One vector is turned by the same rotation once a step. Each row is the vector after some number of steps, and that number follows the row.
The counts run from 0 to 246.
[ 15.7  -3.0  20.2  -4.0  21.1  27.8 -13.2  20.1  -2.7 -12.8  53.6 -31.2
  46.4   6.0 -26.2  -3.6  -5.1   4.7 -19.4  16.2  -5.5  29.3  22.0 -26.8
 -19.0   7.5   9.4  23.4 -10.1 -30.1  -6.5 -34.8  18.7 -15.1  16.3]
133
[  1.5 -11.6  -0.7   5.0  11.7  16.2  -3.2   5.2   5.2 -33.3  -2.4 -10.7
  30.1  16.1 -12.7 -24.0 -12.9  -8.1 -20.1  16.3  24.7   7.2  56.3   7.4
 -24.4 -15.4  -5.1  46.3  -3.0  15.3  36.9 -12.4  38.0 -16.0  32.0]
174
[ -5.2   6.8   7.7  10.1  -4.1  14.4  -1.2  -1.7  16.1 -20.8  49.8 -20.3
  30.0  49.4 -18.8 -14.9   6.5 -17.1 -36.3 -12.8 -16.8  39.7  -7.0   9.2
  -7.7  -9.6  15.8  29.3 -23.4  23.4 -10.8 -18.1   1.3   7.4  41.8]
47
[  7.8  14.6  17.7  15.6  19.8  -4.4  -6.0 -38.7  26.1 -25.4  35.6 -33.5
  26.6  46.0 -15.7 -20.4  15.1 -12.7 -43.0  -4.8  17.7  14.4   4.2  18.5
 -26.2  16.2  11.3   4.7   9.5   4.1 -27.6  11.0  -5.3  -1.0  -0.5]
125
[-35.0  -6.1  23.4   4.5  -2.9 -20.9 -22.0 -13.1  17.1  -4.5  20.0 -17.0
   8.9   6.4 -31.3 -31.0  19.7 -13.9 -45.9   4.2  11.2  27.6 -15.7  31.1
  -8.0  19.4  -1.2  52.0   6.5  39.9 -30.5 -11.4   8.0   6.4  26.0]
101
[ -2.0   2.1   4.4  27.2 -13.5  21.0   6.3 -17.2   4.1  -0.8  37.1 -34.0
  27.1   7.7 -14.2 -27.3  -4.0  29.1 -38.4  -4.9   8.0   7.3  -8.3   4.1
  -7.2 -16.6  45.0  45.3  16.3  26.9   9.9  -5.9  39.8  -7.3   1.8]
18
[ -5.3 -15.9   2.1 -18.1   1.8  49.7   4.0  -5.7 -20.7 -39.0  43.5 -26.3
  40.8   4.1 -21.6 -35.5 -32.0  -1.1  -7.5 -12.5   8.6  31.5   8.1 -17.5
 -29.4 -13.3  29.4  18.7   5.5 -13.9   8.8  12.6 -13.8   9.4  20.5]
116
[ 13.4   4.4   9.6  13.9  28.2   9.7  13.3 -19.8  18.5 -29.6  28.5 -37.3
  17.9  -8.3 -10.1 -16.1 -15.7 -14.8  -9.1  16.3  15.5  27.4  33.8 -21.7
 -42.0   5.8  10.1  25.4   1.2 -44.1  -7.1 -12.6  30.6  -3.3 -10.5]
220
[  5.1  -6.3  13.0  10.7  -1.3   7.9  -2.9 -31.3   2.8  -8.5  42.3 -25.0
  33.2  21.6 -33.2 -46.6  25.2   5.9 -20.9  23.2  10.6  23.9  -1.5  15.7
   6.0  30.4   7.4  41.3  23.0   2.7 -29.8  20.3  -3.4  -3.3  11.4]
230
[-23.3   7.2  21.7   2.0  18.3 -25.0  -6.3 -15.2  39.5 -15.1  17.5 -25.5
  15.0  25.4  -7.7   1.2  39.2 -19.1 -45.0  -1.8  12.0  23.7   4.5  37.3
 -25.9  29.8 -16.2  29.5   0.1  11.6 -25.4 -22.3  20.1  -5.0  16.0]
49
[  2.6  -2.3 -12.5   2.5  16.4  30.8   6.0  -2.3   2.0 -33.0  27.1 -35.2
  31.9  25.1  -6.2 -17.7  -9.5 -18.2 -24.7   7.0  11.1  12.7  14.9  24.3
 -44.4 -39.3   2.8  20.7  -9.0  16.0  30.6  11.9  22.3  -2.5  19.9]
122
[-28.0   8.6   3.1  -6.8   8.2   8.8  15.8  19.8  29.4 -23.1  35.8 -18.5
  16.4  -5.8  -5.0  -5.8  15.3 -35.1  -6.5 -22.2   2.5  50.5   4.7   5.9
 -41.7 -13.0   0.1  35.9 -22.2   1.0   0.3 -33.8  29.9   2.8  31.8]
216
[-22.2   1.6   7.3  -1.4  -9.1  26.0   0.7  -5.5  -0.5 -18.7  45.1 -29.2
  40.1  43.6 -13.2  -8.7   5.5  -0.8 -43.3 -37.6   6.1  23.8 -13.7  16.5
  -4.3   4.8  44.3  11.5   5.8  25.4 -10.9  -8.9 -12.7  -0.1  17.6]
205
[-24.8   0.7  -1.8  -7.3  -4.6  -8.3  34.4 -13.2   7.2 -18.2  15.9 -27.3
  18.2  -1.8 -14.6 -16.1  41.6  11.7 -15.2 -22.6  20.9  17.9   8.4  33.7
 -16.4 -12.0  32.0  58.3  27.3  20.7  11.8   3.3  34.3   3.4  -2.1]
147
[-46.1  -2.2 -14.2 -17.3  -4.8  10.0  22.4 -12.5   8.3 -32.1  12.1 -15.1
  13.2   5.9  -4.8 -10.3   4.3 -18.2 -15.0 -35.2  10.2  21.7  -6.6  43.8
 -40.5 -27.2  26.8  28.9   9.8  25.6  22.5  12.1  14.1   1.3  13.0]
199
[ 11.4  12.3  14.8   6.0 -27.6   4.8 -13.7 -16.3 -12.7 -10.4  53.9 -13.8
  56.6 -11.7 -34.1 -16.4  20.1   0.5 -35.9 -31.8  -9.1  13.2  -4.5  -9.8
 -26.0   7.5  30.7  12.1 -10.2   3.4   8.8 -21.9  19.4  -4.9  -1.2]
1
[  8.8  -1.6  -5.3  25.2  -8.4  16.1   4.8   4.0   4.2 -27.6  21.1 -15.1
  26.4  21.1 -21.4 -37.5 -10.7  -8.4 -27.1   3.7  14.9   2.2  25.9   0.7
 -21.0 -24.8   9.5  42.7 -11.6  27.0  36.3  -6.5  39.0  -6.7  28.4]
175
[ 16.8  -9.5  16.7  14.8  24.9  16.2 -23.2 -26.8  -0.1 -18.4  12.9 -29.8
  32.4   8.8 -25.0 -30.6 -16.8  20.8 -35.5  32.9  22.7  -6.3  31.8 -10.3
 -15.0  10.6  10.9  38.9   5.1   5.2   3.0 -12.0  29.4 -19.3  13.3]
97
[ 24.2   1.5  18.8  19.3  36.4 -19.8 -15.9 -28.8 -17.3 -20.7  17.8 -40.4
  45.7 -10.4  -3.0   8.9  19.3  10.4 -33.6  27.0  -3.9  28.0  16.0  16.9
 -35.9   3.6  -6.3  27.5   2.9 -24.4  -1.7   9.8   5.8  12.6  -7.8]
237
[  4.4   0.1   2.3  23.8 -23.6   0.7   2.7 -18.8   3.1 -16.2  40.4  -9.6
  25.2  22.5 -32.8 -53.7   5.5   3.9 -29.8  -6.6   1.4   0.3   5.4  -1.2
 -13.3 -10.6  18.7  33.6  -9.2  41.9  15.2 -11.0  31.5  -3.2  12.2]
176
[-21.0 -10.5   2.9 -15.3 -22.8  40.4  13.7  -6.6  -3.6 -36.9  46.5 -12.6
  31.1   2.8 -23.3 -34.6 -19.4 -14.7 -12.6 -21.8  13.5  32.7  -3.3   4.4
 -25.0   0.2  42.2  16.7   0.6   8.7  -7.9  15.3 -13.6   9.3  23.0]
117
[ -4.6  -7.4  -9.1  -4.2 -19.7  20.5   0.6 -13.6  -6.6 -16.3  46.7 -26.5
  29.4 -38.9 -31.4 -51.6 -14.1   1.1 -13.4   7.0  -4.5  17.2 -19.3   4.7
 -43.3 -29.7  27.7  38.5   3.8   4.2  25.9  12.4  21.9   4.2   7.4]
193
[-25.1  -0.5  10.8   1.2 -27.3  -0.6  -6.5 -18.5  10.5 -43.0  21.1   9.2
  19.4  13.6 -29.4 -41.1  18.9 -25.5 -17.3 -46.0  27.4  11.4  37.8   5.1
 -14.7  38.4  22.4  33.6   9.6  31.1  -5.8  -6.9   9.5 -13.2  25.8]
171
[ -5.9 -10.4  16.1  -0.6  19.2  13.6 -19.8   3.9 -13.8 -20.8  33.3 -36.3
  31.4 -17.2 -23.4  -9.6 -32.2   7.3 -26.6  21.4 -10.8  44.7  -6.0 -14.9
 -40.5 -22.3  15.1  25.1 -11.1 -18.3 -10.5   8.4   1.3  16.0   8.2]
28
[ -7.3 -21.0   2.3  18.8  33.9   6.5  19.6 -10.3 -20.9 -36.7  -3.9 -35.4
  38.5   2.3  -0.4  -2.5   5.7   2.9 -19.1   2.1  16.7  24.7  33.5  21.4
 -25.5 -31.4  13.8  49.8   3.2  -3.0  28.5  14.3  35.5  12.8  12.8]
69
[-40.9 -18.5  -4.8   4.8   4.5   4.6  35.7   3.6  10.7 -30.5   1.4 -18.8
   7.7  10.3   4.5  -9.1  19.8  -2.6  -3.7 -26.5  15.6  38.3  15.0  23.6
 -19.5 -19.0  32.5  58.3  13.9   7.2   4.3   0.6  28.4   8.0  16.2]
146
[-34.4  14.3   4.1 -11.9 -22.2 -20.4  10.7  -0.1  -0.9 -35.4  24.4   2.4
  32.4 -24.6 -14.3   7.6  28.6 -21.1 -14.7 -53.2   0.1  31.0   7.3  15.4
 -47.9 -10.7  25.8  28.5  -9.8   0.1  27.9 -17.4  19.9   4.8  -2.6]
164
[ -1.6  -9.4   2.0  -7.8  17.7   7.2  12.1  10.3  16.7 -20.1  15.7 -28.4
  16.5 -21.8 -19.5 -23.6   3.0 -23.6   7.0  23.9   9.4  31.6  31.1   3.0
 -42.4 -22.4  -3.2  45.5 -12.8 -28.3  19.0 -26.3  40.2  -1.2  13.2]
139
[-32.8 -29.5   3.9  -6.3  21.8  -3.0   5.8  19.4  -3.6 -26.9  12.4 -19.6
  21.8  16.8 -18.2   5.4  14.4  -2.8 -24.7   9.5   9.2  61.1  -1.1  36.0
 -18.1 -23.4   5.3  53.9  -7.9  17.4  -6.6  10.6  12.0  12.6  42.3]
233
[ -5.2  -1.8  29.9 -11.9   6.8  -7.9 -47.2 -22.0  -3.8 -32.4  28.3  -2.9
  38.5 -14.4 -31.4 -15.6   9.6 -22.8 -25.9  -8.9   9.5  20.3  22.4 -13.8
 -22.8  50.6   7.2  16.0  -7.4 -16.1 -22.4 -28.7 -10.7  -8.9  12.9]
3
[-19.6  -7.2   6.9  -6.4 -33.3   9.1   2.3 -12.8  -1.1 -39.8  44.7   6.4
  26.3   6.0 -23.8 -38.8   6.1 -21.0 -17.2 -47.0  13.1  25.4  18.6 -11.8
   0.4   8.9  40.2  22.2   0.3  16.4  -2.0  -5.0   0.2   0.9  18.9]
170
[  1.6  -2.3  21.5  21.1   3.4  -7.8  -7.2 -43.6  13.4 -38.3  30.7  -8.9
  14.9  12.2 -21.9 -40.2  -5.2 -20.3 -32.1 -29.8  17.8   6.8  31.7 -18.1
 -24.4  40.0  22.2  15.3  12.3 -10.1 -25.2   2.1   8.7  -5.4 -16.3]
90
[-12.6  29.9   5.3   0.4  -8.6  -1.0   1.6  -1.8  19.2   7.4  42.3 -26.1
  39.7   3.8 -12.1  -0.3  48.5   0.7 -29.0 -11.9   8.8   8.6  -3.9  32.4
 -34.0  11.6  10.4  22.9   8.6   7.5   2.6 -34.2  35.2 -15.9  -6.2]
130
